One turn moves every row onto another: examples first, then more rows asked:
j_401: [ 0.60 -2.62 -1.89  0.57  0.35 -0.90 -1.55  0.10  0.35 -1.49  0.39  0.10
 -1.04 -0.37 -0.38 -0.13  0.02 -0.22 -1.02  0.46 -0.40  0.86  0.42  0.69
  0.71 -1.00  0.46 -0.60 -2.56 -0.26  1.06  1.31 -1.23  0.86 -0.23 -0.36
  1.05  1.06 -0.26  0.05  1.01  0.94 -0.84 -0.45  0.30  1.62 -0.68 -0.37
  0.71 -0.58  0.06  0.71 -0.12 -0.67  2.59  0.60 -0.29  0.72  0.00  1.07
  0.07 -1.15 -1.30  0.70 -0.32  0.50]
j_594: [-1.01  0.06 -1.79  1.26 -0.05 -1.96 -0.24  0.62  0.25  0.64 -0.51 -0.58
  0.28  0.53 -0.67 -1.56 -0.40  1.17  0.06  1.70  0.60 -0.20 -1.70  0.74
 -0.97  0.75  0.93  1.49  0.82  1.06 -0.42  1.13  1.68  1.13  0.54  1.32
  0.53 -0.92  1.14  0.65  0.23  1.00  1.19  0.93 -0.66  0.32  0.06  1.44
  1.93 -0.67  1.48 -0.65  1.19 -0.12 -0.48 -0.81  1.34  0.68  0.90 -1.06
 -0.33  0.01  0.30 -0.36 -0.87  0.05]
j_458: [ 0.49 -0.75 -1.20 -0.27  0.84  0.10 -0.49 -0.61 -0.78 -0.48 -0.97 -0.69
  1.65  0.11 -3.00  0.36  1.00  1.87  0.23 -0.32  1.18  0.75 -0.60 -0.12
  1.21  0.01  0.93  0.10  0.35 -0.17  1.12  1.09  2.59  0.58  1.43 -0.04
  0.88  0.04 -1.09  1.17  0.40  0.75  0.57  0.14 -0.12  0.55  0.90  0.44
  1.32 -2.76 -0.43 -1.34  0.54 -0.83 -0.30 -0.32 -0.74  0.92 -0.48  1.25
  0.38 -1.29 -1.34 -0.76 -1.35 -1.60]
j_354: [ 1.37 -0.55 -1.72  0.10 -0.62 -0.44 -1.82 -0.14 -0.98 -0.99 -1.04 -0.28
 -0.58  0.04 -0.12  0.17  0.33  0.70 -0.42  1.07 -1.60  0.12 -0.20 -0.57
  1.33  0.28  1.06 -0.90 -0.21  0.29 -1.69 -0.37  1.36  1.82  1.37 -0.08
  1.51 -0.84  1.94 -0.12 -0.67  1.71 -0.17 -0.26  0.54 -0.38 -0.12 -1.92
 -0.74 -1.16  0.30 -0.50  0.49  0.06  0.52  0.52  0.51  0.49  1.22  1.89
  0.53  1.71 -1.58 -0.86 -0.98  0.68]
j_642: [-0.45 -0.23  1.97 -0.87  0.70  0.35 -0.75 -0.79 -1.66  0.49  0.59 -1.25
 -0.77  0.85 -0.98  1.62  0.70 -0.78 -0.52 -0.38 -0.98  0.30  0.54 -1.00
  1.34  0.02 -1.28  0.37  0.13  1.36 -0.18  0.02 -0.38  0.92 -0.88  1.07
  0.86  0.67 -2.58  0.40  0.29  0.05  0.22  0.23  1.35  0.58 -0.12 -0.79
 -0.51 -0.81  0.31 -0.64 -0.83  0.62  0.15 -0.63  0.18  0.96  0.95  0.10
  0.61  0.37 -2.31 -0.27  1.05  0.02]
j_198: [-0.57  0.33 -0.09  0.11  0.79  0.89 -1.13  1.81 -0.09  0.41  0.45 -0.32
  1.79  1.26 -0.35 -0.71 -2.41 -0.31  0.46 -1.58  1.11  0.81 -0.19  0.49
 -0.50 -0.37 -0.25 -1.63  1.51  0.23 -0.19  0.95  0.67 -0.90  0.07  1.14
  0.16  0.51 -0.82  0.18  1.00 -0.08 -0.54  0.24 -0.53 -1.14  0.11  1.38
 -1.47  0.68 -0.35  0.15  1.34  0.25 -0.91 -0.82 -1.12  1.02 -1.87 -1.03
  0.17 -0.59  1.40  0.53 -0.46  0.42]
j_225: [-0.24 -0.20 -1.71 -0.23 -0.40 -0.07 -1.01 -1.85 -0.50 -0.42 -1.29 -1.23
  2.56  0.71 -1.48 -0.74  1.12  1.54  0.36  0.31  0.52 -0.37  0.66  0.26
  0.79  0.97  0.11 -0.33 -0.43  0.81  1.67  0.50  1.68  1.62  2.20  0.71
  0.00  0.36  0.41  0.59  0.41 -0.87 -0.77 -0.57  0.71  1.42  0.10  0.69
  1.23 -2.70 -0.12 -0.86  0.70 -1.12  0.38 -0.05 -0.62  0.62 -1.24  1.43
 -0.17 -0.66 -0.69 -0.87 -1.42 -1.44]
j_634: [-0.34 -0.37 -0.25 -0.07  0.08 -0.55 -0.96 -0.63  0.82  0.24  0.00  0.04
  0.50 -0.07  0.26 -1.13  0.98 -1.30  1.25 -0.24  1.92 -3.05 -0.13  0.04
 -0.02 -0.77  0.50  2.35  1.78 -0.23  1.05 -1.31 -1.00 -0.71  0.24 -1.16
 -0.86 -0.90 -0.03 -0.21  0.68  0.42  0.90 -1.53 -0.17  0.25 -0.01  0.36
  0.49 -0.27  0.30  0.09  1.88  0.51  0.27  1.51 -1.79  0.69 -0.37 -0.90
 -1.18 -0.48 -0.47 -0.84  0.26  0.13]
j_806: [-0.01  0.02 -1.63  1.01 -0.85 -0.51  0.63  0.68  0.06 -0.03 -1.65 -0.20
 -0.01  1.26 -1.06 -1.53 -1.16  0.14  1.76  1.03  0.94  0.96 -2.33  0.75
 -0.11  0.59  0.75  1.45  0.74  1.17 -0.02  0.05  2.73  0.97  0.88  0.39
  0.92 -0.62  1.75 -0.59 -0.04  0.45 -0.08  0.31 -1.11 -0.87 -0.03  0.40
  0.44 -0.29  2.26 -1.21  0.39 -0.87  0.48  0.06  1.70  0.18  1.38 -0.85
  0.53  0.28 -0.81  0.65 -0.78 -0.43]
j_697: [ 0.87 -0.15 -0.32 -0.64  1.41  2.00 -0.21  0.68 -0.92  0.12 -0.62 -0.52
  1.27  0.13 -0.87 -0.47 -1.30 -0.66 -0.36  0.03 -1.39 -0.05 -1.44 -1.08
  0.07 -0.96 -0.34  0.06  0.97 -1.11  0.36 -0.51 -0.34  0.90  0.09 -0.77
  0.60 -0.15 -0.85 -3.20  0.71 -0.18 -0.22 -1.50 -0.95 -0.12 -0.39 -0.31
 -1.86  1.32 -0.08  1.32 -1.21 -0.45  0.33 -0.95 -1.57 -0.38  1.07 -0.35
  0.03 -0.99 -1.66 -0.09  1.50 -0.18]
j_828: [ 0.76 -1.41 -1.32  1.35  0.45 -1.04 -1.63 -1.96 -0.79 -0.84 -1.10  0.54
 -0.92 -0.53 -1.02  0.50  0.41 -0.31 -0.33  1.06 -1.11  0.76  1.05  0.18
  0.74  0.43  0.23  0.18 -0.60 -1.62  0.75  1.46 -0.63  1.06  0.39 -0.07
  1.36  1.31 -1.08 -0.07  0.90  0.23 -1.07  0.27 -0.32  2.25 -0.20 -0.45
  1.75 -1.52 -0.14  0.70 -0.13 -1.66  1.50  0.66 -0.21  0.46 -0.59  1.11
 -1.00 -1.06 -0.49 -0.50 -0.55  0.32]
j_952: [-0.86  0.36  2.39 -1.14  0.55  1.51  0.09 -1.07 -1.66  0.45  0.58 -2.21
 -1.34  0.65 -1.18  1.08  1.17 -0.92 -0.48  0.14  0.27  1.32 -0.41 -1.10
  0.56 -0.66 -0.68 -0.82 -0.56  0.20  0.36 -0.64  0.82  0.85 -0.68  0.48
  0.36 -0.26 -0.53 -0.16 -0.28  1.02 -0.24 -0.16  0.40 -0.48 -0.70  0.39
 -0.37  0.06  1.86 -0.05 -0.40  0.17  1.49 -1.00  0.40  0.42  1.11 -0.21
  0.70  0.27 -1.59  0.25  0.92  1.51]
j_758: [-1.14  1.80  1.74 -0.74  1.57  0.54  0.11 -0.25 -1.34  0.44  1.27 -1.94
 -0.55  0.27 -0.20  1.36  0.66 -1.11  0.04  0.37 -0.12 -0.01 -0.42 -1.27
  1.31  1.14  0.69  0.09 -0.68  0.77  0.12  0.50  0.77  1.14 -0.17  0.23
  0.70 -0.72 -0.93  0.38  0.30  1.03 -0.36 -0.34  0.41  1.03 -0.37 -0.72
 -1.24 -0.94  1.40 -1.27  0.10 -0.08  0.68  0.02 -0.66 -0.14  1.10 -0.20
  0.69  0.44 -1.74 -0.27  0.95  1.93]
j_234: [-0.98 -0.65 -1.51  0.72 -0.25  1.53 -0.84  0.84  0.67  0.27 -0.13 -0.03
  2.30  0.40 -0.56 -1.50 -2.51 -1.14 -0.18 -0.61  0.40  0.55 -0.09  1.24
 -0.03 -0.52 -0.18 -0.81  2.39  0.31 -0.12 -0.73  0.05 -1.18  0.61  0.52
 -0.57  0.15  0.55 -0.10 -0.04 -0.61  0.26  1.39  0.14 -1.07 -0.45  0.55
 -0.35  0.15 -0.31  0.70  1.89  0.04 -0.58 -0.46 -0.36  0.53 -2.17 -0.89
  1.27  1.23  0.85 -0.26  0.50 -1.33]
j_744: [ 2.03  0.04 -0.12 -0.49  0.61  0.53 -1.36 -0.92 -0.42 -0.88  1.03 -1.49
 -1.20  0.34 -0.71 -1.09  0.74 -1.15 -0.87 -0.89 -0.44  0.44 -0.93  0.39
  0.32 -0.57 -1.85  0.89  0.16 -0.16  2.08  0.25 -0.31 -1.09 -0.20 -0.10
  0.78  1.67 -1.26  0.31  0.15 -0.83 -0.47 -0.94 -0.22 -1.46 -1.55 -1.02
 -0.31 -0.65 -0.03 -0.94  1.49 -1.85  0.74  0.78  1.03  0.30 -0.52 -0.66
 -0.49  1.64  0.57 -1.65  0.84 -1.14]
j_99: [ 0.52 -0.24 -0.56  0.78 -0.62  0.04 -2.97  0.07 -0.71  0.30 -0.98  0.38
 -0.86 -0.15  1.86 -1.16 -0.35  0.97 -0.35  0.01 -0.25  0.39 -1.65  0.03
  1.41 -0.26  0.70 -0.50  0.27 -0.66 -2.08  1.02  0.79  0.93  1.51  0.97
  1.53 -0.59  1.47  0.51  0.47  0.02  0.18 -0.28 -0.01 -0.66 -0.36 -1.14
 -0.90 -1.46  0.21 -1.57  0.43 -0.53 -1.05 -0.26  0.15 -0.16  1.77  1.30
  1.13  1.62 -1.36 -1.00 -0.12  0.97]
j_185: [ 0.53  0.16 -2.46 -0.46 -1.90 -1.34 -0.61 -0.91  0.31  0.81 -0.24 -1.78
  1.27 -0.32 -1.05 -1.64 -0.92  1.07 -1.10 -1.03  0.06  0.91  1.59 -0.08
 -0.88 -0.23  1.67 -0.57  2.23  0.04  0.60 -1.88  1.14  1.02  0.67 -0.45
 -0.06 -0.26  0.87 -0.19  1.20 -0.66 -0.22 -0.55 -1.00  0.48 -0.31  1.32
  0.51 -0.44  0.94 -0.32  1.35 -1.38  0.87 -0.90 -1.90  0.35  0.15  1.44
 -0.29  1.44 -0.28 -0.90  1.23  0.07]
j_593: [-0.11 -0.51 -1.18 -0.62 -1.61 -1.34 -0.94 -1.99 -0.57  0.71 -0.83 -0.46
  1.35  0.08 -1.58 -1.87 -0.24  0.93 -0.82 -0.07  0.05 -1.14  0.88 -0.01
 -1.28  0.23  1.24 -1.25  2.31 -0.62  1.90 -0.06 -0.04  0.10  0.16 -0.46
 -0.33 -0.54  1.28  0.67  1.76 -0.94 -0.55 -0.09 -2.16  0.80  0.42  0.28
  0.84 -0.34  0.24  0.62  1.86 -0.46  0.58  0.09 -1.38  0.28  0.13  1.55
 -0.88  1.09  0.74 -1.38  0.27 -0.64]
j_122: [ 1.39 -0.74 -0.36 -1.65  1.57  0.18 -2.44 -2.39 -1.06 -1.59 -0.17 -0.94
 -0.56 -0.45 -0.99 -1.25  0.10 -0.42 -0.47 -0.92 -0.17 -1.33  0.15  0.69
 -0.33  0.38 -1.47 -0.28 -0.83  0.31  2.05 -0.03 -0.38 -0.64  0.10 -0.18
  0.60  0.86 -1.60  0.73 -0.40 -0.56 -2.25 -0.57 -0.42 -0.14 -1.39 -0.85
  0.75  0.37 -0.18 -0.29  0.79 -1.62  0.56  1.80  0.50  0.28 -0.64 -0.02
 -0.10  0.89 -0.12 -0.95  0.42 -0.14]
j_737: [-1.47  0.92 -1.39  0.36  0.93 -0.05 -0.98  1.38 -0.13  1.09  0.04  0.31
  0.87  0.40  0.09 -0.81 -1.70 -1.79 -0.57 -0.86  1.70  1.48 -0.14  0.63
 -0.76 -0.14 -0.33 -1.19  2.07  0.43 -0.16  0.58  0.29 -0.23  0.00  1.17
  0.24  0.59  1.20  0.24 -0.57  0.41 -0.12  0.29 -0.28 -1.02  0.26  1.32
 -0.15  0.37  0.69  0.69  2.08  0.66  0.05 -0.81 -1.27  1.08 -0.93 -0.65
  1.19  0.16  1.62  1.48  0.78 -0.61]
j_583: [ 0.85 -0.47 -0.07  0.81 -0.58 -0.56 -1.70  1.02 -1.38 -0.09 -0.93  0.87
 -0.93  0.28  1.26 -0.02 -0.12  1.08 -0.40  0.17 -0.35  0.94 -0.17 -0.57
  0.85 -0.54  0.50 -0.18 -0.12 -0.19 -1.95 -0.03  1.11  0.67  0.05 -0.22
  2.04 -1.24  0.88 -0.08 -0.68  0.39 -0.43 -0.77  0.88 -0.22 -0.30 -1.47
 -0.23 -2.81  0.35 -0.08  0.34  1.40 -1.28  0.30 -0.10  1.04  1.45  1.33
  1.39  0.71 -1.20  0.01 -0.03  1.43]
j_16: [ 0.52 -0.53 -0.32 -1.80  0.82  1.02 -0.79 -0.16 -0.48  0.45 -0.95 -0.71
  0.23  0.43 -1.62 -0.63 -0.29 -0.96 -0.29  0.18 -0.76 -1.13 -0.59 -1.02
 -0.49 -1.18  0.64  0.68  0.85 -0.16  1.70  0.70 -0.56  0.04 -0.37 -1.14
  0.65  0.13 -0.63 -2.77 -0.23  0.86  0.36 -0.38 -0.34 -0.34 -1.58  0.31
 -2.05  1.71 -0.33  2.44  0.76 -0.38  0.95 -1.10 -0.46  0.75 -0.47 -1.77
 -0.04 -1.60 -0.57  0.16  1.21  0.75]
j_499: [-0.49  0.22 -0.15  0.54 -0.26 -0.73 -0.05 -2.03  0.69 -1.08 -0.64 -0.87
  0.53 -0.76  0.40 -0.22  0.86 -0.30  1.10 -0.44 -0.25 -3.04 -0.61  0.42
  0.25 -0.36 -0.20  1.88  1.21 -0.09  1.59 -1.46 -0.78 -0.31 -0.15 -1.06
 -0.35  0.80 -0.22  0.13  1.49 -1.30 -0.39 -0.38 -0.32 -0.07 -0.85  0.30
  0.86 -0.09 -0.44  0.57  1.19  0.04  0.20  0.82 -1.04  0.88 -1.67 -0.14
 -0.91 -1.12  0.76 -1.24  1.15 -0.46]
j_572: [ 0.01 -0.54 -0.72 -0.74  1.02  1.57 -0.40  1.13 -1.43  0.19 -1.24 -0.43
  0.29  0.64 -0.66 -1.08 -0.59 -0.92  0.50 -0.01  0.41  0.67 -1.65 -0.88
  0.80 -0.84  0.58  0.65  0.96 -0.65  0.83 -0.50 -0.69  0.10  0.47 -0.77
 -0.29 -0.21 -1.38 -3.37 -0.08 -1.19  0.86 -0.97 -0.29 -1.13 -0.49  0.01
 -2.15  0.72 -0.74  2.28  0.76  0.41 -0.04 -0.61  0.30  0.10  0.17 -0.11
  1.07 -1.70 -0.94 -0.46  1.24 -0.25]
j_968: [-0.76 -0.47 -1.38  1.11 -0.13 -0.02  0.85  0.75  1.51 -0.13 -0.86 -0.99
  0.26  0.57 -0.97 -2.53 -1.27  0.48  1.29  1.38  0.41  1.06 -2.55  0.39
 -0.98  0.09  0.65  1.26  0.18 -0.31  0.69  0.51  1.25  1.15  1.24  1.05
  0.79  0.02  2.29  0.08  0.47  0.86  1.22  0.36 -1.08  0.70 -0.03  0.18
  0.17  0.45  1.56 -0.97  0.21 -0.04 -0.62  0.34  0.87 -0.16 -0.34 -0.80
  0.26  0.24  0.40  1.43 -0.57  0.99]

j_198 moves to j_968
j_499 moves to j_593
Where do these go?
j_806 moves to j_583
j_458 moves to j_401
j_16 moves to j_234

